In the data rows, 128 means zero.
Here are some points, each followed by its number:
[98, 91, 221, 108, 102, 124, 78, 143, 97, 62, 139, 160, 170, 160, 115, 103, 145, 112] 0
[122, 136, 107, 127, 160, 103, 156, 176, 106, 94, 119, 138, 199, 183, 138, 94, 101, 215] 1
[90, 149, 133, 189, 182, 98, 117, 103, 182, 131, 154, 189, 158, 129, 137, 111, 181, 135] 2
[131, 131, 134, 138, 161, 113, 153, 39, 131, 204, 191, 127, 165, 133, 196, 107, 139, 189] 3
[140, 125, 151, 103, 104, 184, 133, 123, 131, 165, 118, 87, 116, 123, 144, 126, 89, 104] 4
[165, 161, 129, 136, 150, 102, 142, 159, 159, 84, 133, 155, 131, 110, 76, 107, 139, 141] 5
[74, 103, 112, 192, 162, 114, 185, 185, 126, 120, 153, 133, 112, 118, 130, 122, 132, 180] 6
[76, 135, 146, 123, 114, 126, 108, 111, 122, 163, 132, 96, 165, 179, 156, 121, 94, 146] 7
[73, 146, 107, 110, 130, 104, 106, 150, 216, 115, 165, 130, 106, 130, 123, 117, 102, 114] 8
[110, 138, 113, 103, 107, 112, 72, 149, 200, 156, 120, 99, 93, 111, 162, 126, 99, 103] 9
[135, 138, 107, 204, 203, 87, 164, 109, 193, 94, 145, 175, 115, 98, 150, 105, 158, 114] 10
[134, 100, 120, 138, 175, 100, 146, 131, 169, 105, 71, 178, 126, 118, 116, 88, 129, 201] 11
[139, 128, 166, 184, 161, 114, 131, 134, 132, 118, 141, 167, 104, 142, 76, 127, 174, 112] 12
[147, 188, 144, 103, 111, 121, 123, 137, 132, 200, 119, 91, 106, 143, 113, 113, 95, 106] 13
[139, 211, 100, 142, 110, 116, 189, 104, 104, 78, 155, 136, 128, 169, 111, 140, 146, 112] 14
[124, 123, 180, 100, 103, 117, 126, 97, 141, 160, 39, 152, 123, 111, 125, 113, 147, 111] 15
[104, 136, 166, 96, 97, 159, 103, 86, 95, 142, 80, 92, 127, 180, 133, 117, 97, 108] 16
[122, 174, 116, 205, 191, 111, 141, 148, 144, 118, 166, 151, 111, 101, 121, 116, 172, 144] 17
[131, 89, 95, 109, 96, 133, 74, 95, 101, 144, 96, 122, 104, 84, 106, 174, 143, 100] 18
[108, 175, 88, 123, 108, 183, 164, 111, 141, 159, 136, 110, 100, 119, 129, 201, 101, 103] 19
Which two points above are nearest to each new point, looking only along the 3 directions in which the numbered points spread most? Their numbers follow each, nearest first.
[109, 155, 185, 115, 200, 120, 128, 162, 103, 159, 93, 86, 255, 155, 175, 108, 94, 206] 1 7
[76, 157, 106, 104, 103, 112, 131, 98, 132, 150, 108, 147, 124, 131, 65, 111, 154, 176] 14 8
[114, 165, 124, 152, 123, 104, 77, 132, 115, 180, 232, 178, 166, 133, 131, 116, 184, 121] 14 6
[90, 103, 119, 127, 107, 151, 48, 159, 92, 92, 152, 86, 134, 98, 136, 137, 93, 120] 15 4
[218, 82, 103, 103, 102, 125, 136, 92, 79, 121, 128, 92, 200, 83, 144, 109, 96, 164] 7 16
[134, 94, 105, 109, 121, 123, 89, 174, 121, 190, 134, 94, 119, 85, 126, 123, 96, 134] 13 4
[155, 126, 101, 106, 105, 117, 144, 103, 103, 117, 138, 122, 114, 73, 141, 123, 133, 110] 8 9
[141, 158, 208, 96, 126, 108, 212, 137, 112, 127, 183, 133, 179, 66, 181, 83, 114, 113] 14 7
[128, 120, 146, 137, 127, 107, 169, 140, 129, 166, 113, 147, 120, 165, 153, 122, 158, 106] 14 8
[142, 150, 91, 116, 107, 114, 138, 156, 134, 147, 140, 139, 107, 117, 157, 148, 157, 97] 8 9
[129, 140, 109, 162, 110, 119, 115, 100, 97, 137, 161, 118, 128, 162, 136, 176, 135, 148] 14 8
[171, 83, 156, 108, 103, 170, 157, 165, 98, 120, 125, 87, 123, 168, 144, 134, 96, 112] 16 4
[146, 162, 150, 110, 111, 119, 139, 133, 102, 106, 93, 159, 158, 129, 84, 109, 162, 128] 15 12
[148, 135, 104, 137, 138, 108, 125, 113, 132, 116, 175, 141, 137, 94, 127, 111, 140, 126] 14 8
[96, 140, 138, 105, 133, 114, 128, 69, 195, 107, 136, 130, 120, 105, 136, 100, 105, 206] 14 8
[128, 110, 105, 149, 108, 120, 143, 108, 103, 105, 168, 140, 119, 54, 80, 165, 156, 122] 8 5
[99, 137, 108, 137, 110, 154, 148, 127, 100, 134, 115, 89, 121, 155, 119, 187, 102, 122] 13 4
